128 stands for zero in the data rows.
Here are some points, one per row:
[127, 136, 78, 136, 96, 82, 101, 139, 106, 112, 137, 161, 150, 119, 188, 125, 183, 153, 137, 161, 182, 140, 109, 125, 235, 189, 140, 114, 93, 100, 134, 133, 148, 123, 135, 127, 94, 149, 145, 113, 129, 69]
[107, 101, 100, 175, 151, 144, 129, 125, 192, 123, 148, 185, 175, 130, 133, 96, 182, 154, 152, 105, 121, 68, 93, 116, 74, 87, 108, 146, 78, 76, 114, 194, 131, 125, 80, 155, 196, 191, 162, 149, 154, 158]
[164, 157, 185, 129, 145, 153, 119, 182, 120, 119, 127, 166, 172, 151, 172, 131, 70, 113, 115, 177, 97, 181, 94, 125, 96, 120, 81, 130, 132, 167, 115, 96, 46, 121, 136, 114, 124, 98, 171, 154, 149, 121]
[86, 144, 87, 102, 93, 100, 116, 137, 113, 77, 143, 159, 153, 135, 119, 138, 200, 162, 168, 166, 102, 189, 93, 98, 144, 145, 103, 136, 160, 118, 150, 134, 167, 150, 161, 70, 75, 62, 127, 111, 70, 129]
[123, 151, 130, 99, 166, 148, 105, 164, 175, 54, 145, 127, 28, 97, 123, 128, 122, 103, 90, 91, 114, 143, 129, 116, 156, 157, 147, 116, 174, 160, 162, 194, 147, 124, 117, 139, 91, 120, 176, 145, 108, 138]
[154, 69, 114, 166, 94, 146, 110, 109, 158, 106, 106, 128, 61, 124, 147, 120, 135, 146, 100, 101, 148, 144, 145, 86, 161, 97, 123, 127, 147, 134, 95, 109, 174, 134, 134, 160, 231, 130, 133, 135, 157, 176]
[173, 124, 136, 147, 92, 131, 118, 121, 126, 154, 115, 136, 135, 104, 74, 123, 134, 126, 122, 115, 138, 87, 111, 81, 110, 149, 69, 146, 104, 187, 206, 92, 126, 139, 147, 124, 104, 130, 172, 161, 146, 170]
[74, 127, 185, 76, 113, 132, 124, 159, 106, 149, 89, 105, 130, 146, 141, 92, 99, 102, 92, 148, 101, 61, 102, 169, 156, 108, 89, 143, 157, 166, 135, 138, 182, 122, 149, 155, 141, 117, 134, 87, 129, 151]
[168, 115, 79, 86, 63, 93, 104, 118, 118, 167, 140, 142, 53, 136, 107, 110, 141, 157, 148, 147, 155, 138, 185, 118, 111, 78, 188, 204, 148, 113, 131, 182, 110, 128, 88, 175, 147, 171, 127, 119, 133, 137]
[122, 135, 164, 179, 113, 121, 137, 139, 151, 172, 123, 127, 126, 136, 173, 158, 142, 99, 164, 108, 124, 132, 100, 139, 87, 131, 97, 102, 94, 81, 128, 61, 80, 72, 82, 180, 110, 98, 140, 87, 88, 131]
[129, 180, 192, 114, 184, 197, 153, 185, 76, 163, 100, 70, 197, 124, 191, 190, 130, 62, 52, 160, 69, 86, 124, 160, 75, 112, 146, 79, 38, 146, 143, 126, 130, 145, 177, 94, 157, 81, 118, 121, 92, 121]
[165, 147, 179, 190, 160, 144, 148, 127, 130, 171, 128, 156, 134, 141, 202, 89, 203, 140, 146, 107, 117, 146, 143, 104, 114, 86, 120, 105, 152, 124, 111, 102, 131, 99, 88, 67, 73, 104, 136, 135, 119, 138]
[60, 70, 80, 83, 126, 160, 165, 127, 130, 165, 104, 134, 145, 175, 164, 180, 177, 125, 162, 124, 145, 149, 172, 99, 108, 89, 148, 103, 161, 107, 92, 125, 89, 65, 121, 138, 113, 171, 63, 97, 181, 87]
[131, 125, 133, 105, 119, 80, 176, 76, 144, 93, 130, 87, 108, 124, 95, 98, 86, 130, 146, 115, 135, 129, 125, 103, 104, 67, 103, 163, 67, 109, 77, 152, 165, 127, 132, 144, 119, 156, 136, 178, 156, 169]
[106, 157, 154, 127, 201, 104, 70, 195, 100, 131, 97, 80, 124, 88, 113, 118, 107, 140, 153, 111, 95, 70, 96, 103, 125, 152, 97, 103, 128, 176, 155, 110, 151, 173, 167, 159, 98, 99, 119, 184, 97, 69]
[179, 132, 127, 138, 188, 81, 104, 94, 101, 102, 159, 120, 114, 83, 119, 120, 73, 132, 106, 165, 135, 77, 103, 94, 51, 110, 116, 81, 171, 98, 133, 108, 144, 101, 153, 138, 110, 120, 161, 129, 132, 159]
[62, 139, 124, 158, 138, 165, 133, 115, 92, 118, 131, 103, 151, 123, 103, 134, 92, 148, 97, 78, 104, 116, 166, 108, 182, 116, 151, 145, 150, 89, 133, 109, 80, 127, 164, 177, 144, 184, 141, 109, 157, 210]
[156, 106, 108, 160, 122, 138, 101, 168, 191, 140, 210, 140, 134, 91, 66, 56, 173, 181, 149, 137, 155, 158, 85, 82, 103, 172, 159, 82, 63, 96, 109, 70, 129, 128, 119, 82, 55, 117, 185, 151, 91, 152]
[138, 116, 121, 203, 99, 71, 107, 97, 170, 104, 161, 126, 107, 161, 89, 109, 69, 132, 173, 84, 159, 133, 127, 82, 148, 111, 173, 149, 140, 156, 131, 166, 156, 221, 86, 133, 137, 167, 143, 75, 152, 143]
[160, 169, 81, 175, 147, 125, 151, 166, 173, 127, 111, 136, 166, 137, 125, 148, 119, 128, 99, 106, 135, 56, 141, 152, 122, 76, 84, 103, 107, 137, 107, 94, 113, 46, 133, 53, 81, 121, 119, 126, 113, 103]
[199, 123, 93, 89, 125, 150, 98, 104, 122, 87, 115, 99, 173, 118, 162, 92, 77, 131, 154, 69, 124, 148, 123, 128, 129, 185, 185, 159, 135, 137, 162, 132, 186, 102, 107, 154, 132, 105, 118, 112, 137, 103]
[126, 102, 89, 105, 135, 79, 169, 125, 102, 153, 97, 137, 145, 97, 75, 126, 181, 114, 154, 124, 150, 133, 167, 146, 163, 159, 177, 162, 157, 148, 114, 149, 89, 150, 124, 119, 187, 74, 104, 91, 153, 158]
[41, 87, 119, 71, 127, 131, 170, 108, 120, 184, 110, 101, 135, 156, 183, 177, 106, 171, 120, 168, 160, 178, 183, 205, 146, 120, 118, 106, 92, 132, 138, 157, 89, 134, 49, 101, 121, 88, 81, 88, 167, 133]
[190, 133, 140, 136, 126, 104, 180, 96, 150, 140, 128, 195, 97, 195, 79, 124, 122, 148, 124, 103, 104, 131, 141, 96, 92, 142, 139, 91, 60, 107, 141, 140, 134, 140, 134, 178, 131, 159, 104, 147, 163, 183]
[157, 96, 124, 83, 123, 101, 115, 66, 146, 128, 139, 94, 111, 170, 124, 150, 188, 159, 151, 119, 127, 166, 181, 143, 140, 167, 102, 154, 193, 128, 89, 168, 62, 118, 130, 117, 143, 151, 109, 54, 137, 89]
[114, 100, 123, 120, 147, 132, 161, 125, 148, 191, 225, 201, 135, 165, 106, 152, 127, 143, 98, 61, 168, 187, 131, 113, 123, 59, 124, 166, 115, 68, 77, 101, 120, 73, 112, 104, 155, 118, 74, 108, 143, 106]
[123, 111, 135, 164, 67, 111, 95, 126, 133, 87, 140, 169, 98, 84, 111, 102, 103, 160, 179, 87, 172, 141, 170, 160, 89, 183, 157, 139, 143, 143, 123, 130, 198, 163, 157, 96, 108, 184, 164, 129, 130, 107]
[123, 140, 129, 158, 101, 171, 123, 110, 91, 73, 131, 99, 125, 147, 66, 119, 145, 96, 128, 141, 129, 125, 124, 175, 134, 93, 112, 102, 144, 153, 177, 158, 136, 116, 163, 168, 134, 81, 133, 155, 141, 69]
[124, 146, 131, 93, 153, 149, 159, 111, 96, 102, 96, 154, 94, 78, 163, 119, 92, 123, 133, 138, 113, 127, 85, 154, 154, 95, 144, 83, 113, 151, 162, 115, 123, 196, 171, 131, 146, 133, 142, 136, 86, 91]
[84, 122, 135, 80, 117, 127, 36, 86, 126, 87, 119, 138, 135, 155, 124, 150, 146, 108, 161, 189, 136, 123, 123, 149, 193, 134, 159, 121, 103, 138, 122, 51, 98, 100, 108, 53, 99, 130, 107, 134, 104, 139]
[89, 137, 140, 147, 79, 64, 106, 145, 122, 96, 133, 102, 157, 87, 130, 85, 107, 139, 142, 174, 117, 160, 104, 123, 164, 176, 173, 126, 151, 175, 177, 150, 113, 43, 139, 75, 141, 136, 138, 186, 70, 106]
[146, 140, 158, 147, 156, 219, 192, 163, 155, 122, 156, 160, 113, 147, 127, 141, 130, 147, 166, 187, 155, 114, 158, 101, 130, 165, 105, 166, 110, 114, 86, 98, 135, 96, 96, 124, 141, 133, 94, 54, 113, 100]
[93, 109, 119, 165, 117, 116, 130, 95, 99, 143, 101, 115, 82, 165, 141, 137, 107, 105, 69, 113, 105, 111, 116, 143, 84, 163, 192, 191, 124, 139, 133, 180, 144, 141, 174, 138, 120, 109, 108, 124, 126, 100]
[134, 134, 146, 101, 136, 147, 170, 129, 88, 97, 70, 87, 121, 160, 119, 145, 133, 127, 78, 93, 149, 114, 109, 160, 98, 124, 125, 152, 196, 76, 100, 124, 68, 199, 87, 136, 169, 155, 91, 164, 154, 168]
[155, 133, 118, 133, 107, 129, 114, 144, 135, 149, 142, 100, 117, 98, 151, 113, 83, 82, 111, 119, 55, 113, 130, 128, 127, 150, 37, 89, 82, 97, 95, 95, 96, 161, 121, 101, 143, 112, 97, 157, 142, 134]
[159, 155, 124, 107, 142, 190, 135, 149, 103, 188, 139, 105, 134, 122, 124, 148, 111, 86, 146, 138, 137, 97, 101, 149, 117, 110, 92, 105, 152, 146, 118, 187, 136, 136, 148, 149, 141, 146, 145, 173, 124, 187]
[66, 157, 107, 84, 125, 100, 137, 101, 149, 143, 139, 113, 156, 127, 155, 143, 144, 96, 101, 165, 133, 131, 152, 154, 147, 177, 150, 147, 182, 161, 135, 73, 166, 181, 139, 171, 139, 119, 132, 165, 93, 84]
[155, 141, 176, 133, 171, 128, 101, 139, 107, 147, 81, 107, 173, 74, 79, 176, 126, 95, 77, 170, 97, 163, 121, 178, 171, 114, 131, 129, 147, 113, 158, 162, 170, 143, 138, 164, 115, 146, 114, 121, 129, 76]
Along one direction, these points spread out more than along any other. Take the direction at right angles to it along which they spread out most. Then take the direction at right angles to both along which they spread out most. Go by this last direction. For each point below, how far along it does it lie, from 0 to 99? 50 is the average, and the first point above lies past it. One standard deviation of the points above along it is 16.
[122, 135, 164, 179, 113, 121, 137, 139, 151, 172, 123, 127, 126, 136, 173, 158, 142, 99, 164, 108, 124, 132, 100, 139, 87, 131, 97, 102, 94, 81, 128, 61, 80, 72, 82, 180, 110, 98, 140, 87, 88, 131] 28
[179, 132, 127, 138, 188, 81, 104, 94, 101, 102, 159, 120, 114, 83, 119, 120, 73, 132, 106, 165, 135, 77, 103, 94, 51, 110, 116, 81, 171, 98, 133, 108, 144, 101, 153, 138, 110, 120, 161, 129, 132, 159] 34
[89, 137, 140, 147, 79, 64, 106, 145, 122, 96, 133, 102, 157, 87, 130, 85, 107, 139, 142, 174, 117, 160, 104, 123, 164, 176, 173, 126, 151, 175, 177, 150, 113, 43, 139, 75, 141, 136, 138, 186, 70, 106] 61
[106, 157, 154, 127, 201, 104, 70, 195, 100, 131, 97, 80, 124, 88, 113, 118, 107, 140, 153, 111, 95, 70, 96, 103, 125, 152, 97, 103, 128, 176, 155, 110, 151, 173, 167, 159, 98, 99, 119, 184, 97, 69] 52
[60, 70, 80, 83, 126, 160, 165, 127, 130, 165, 104, 134, 145, 175, 164, 180, 177, 125, 162, 124, 145, 149, 172, 99, 108, 89, 148, 103, 161, 107, 92, 125, 89, 65, 121, 138, 113, 171, 63, 97, 181, 87] 58
[155, 133, 118, 133, 107, 129, 114, 144, 135, 149, 142, 100, 117, 98, 151, 113, 83, 82, 111, 119, 55, 113, 130, 128, 127, 150, 37, 89, 82, 97, 95, 95, 96, 161, 121, 101, 143, 112, 97, 157, 142, 134] 35
[190, 133, 140, 136, 126, 104, 180, 96, 150, 140, 128, 195, 97, 195, 79, 124, 122, 148, 124, 103, 104, 131, 141, 96, 92, 142, 139, 91, 60, 107, 141, 140, 134, 140, 134, 178, 131, 159, 104, 147, 163, 183] 32
[134, 134, 146, 101, 136, 147, 170, 129, 88, 97, 70, 87, 121, 160, 119, 145, 133, 127, 78, 93, 149, 114, 109, 160, 98, 124, 125, 152, 196, 76, 100, 124, 68, 199, 87, 136, 169, 155, 91, 164, 154, 168] 62
[155, 141, 176, 133, 171, 128, 101, 139, 107, 147, 81, 107, 173, 74, 79, 176, 126, 95, 77, 170, 97, 163, 121, 178, 171, 114, 131, 129, 147, 113, 158, 162, 170, 143, 138, 164, 115, 146, 114, 121, 129, 76] 67
[114, 100, 123, 120, 147, 132, 161, 125, 148, 191, 225, 201, 135, 165, 106, 152, 127, 143, 98, 61, 168, 187, 131, 113, 123, 59, 124, 166, 115, 68, 77, 101, 120, 73, 112, 104, 155, 118, 74, 108, 143, 106] 32
[127, 136, 78, 136, 96, 82, 101, 139, 106, 112, 137, 161, 150, 119, 188, 125, 183, 153, 137, 161, 182, 140, 109, 125, 235, 189, 140, 114, 93, 100, 134, 133, 148, 123, 135, 127, 94, 149, 145, 113, 129, 69] 59
[123, 140, 129, 158, 101, 171, 123, 110, 91, 73, 131, 99, 125, 147, 66, 119, 145, 96, 128, 141, 129, 125, 124, 175, 134, 93, 112, 102, 144, 153, 177, 158, 136, 116, 163, 168, 134, 81, 133, 155, 141, 69] 62
[129, 180, 192, 114, 184, 197, 153, 185, 76, 163, 100, 70, 197, 124, 191, 190, 130, 62, 52, 160, 69, 86, 124, 160, 75, 112, 146, 79, 38, 146, 143, 126, 130, 145, 177, 94, 157, 81, 118, 121, 92, 121] 45
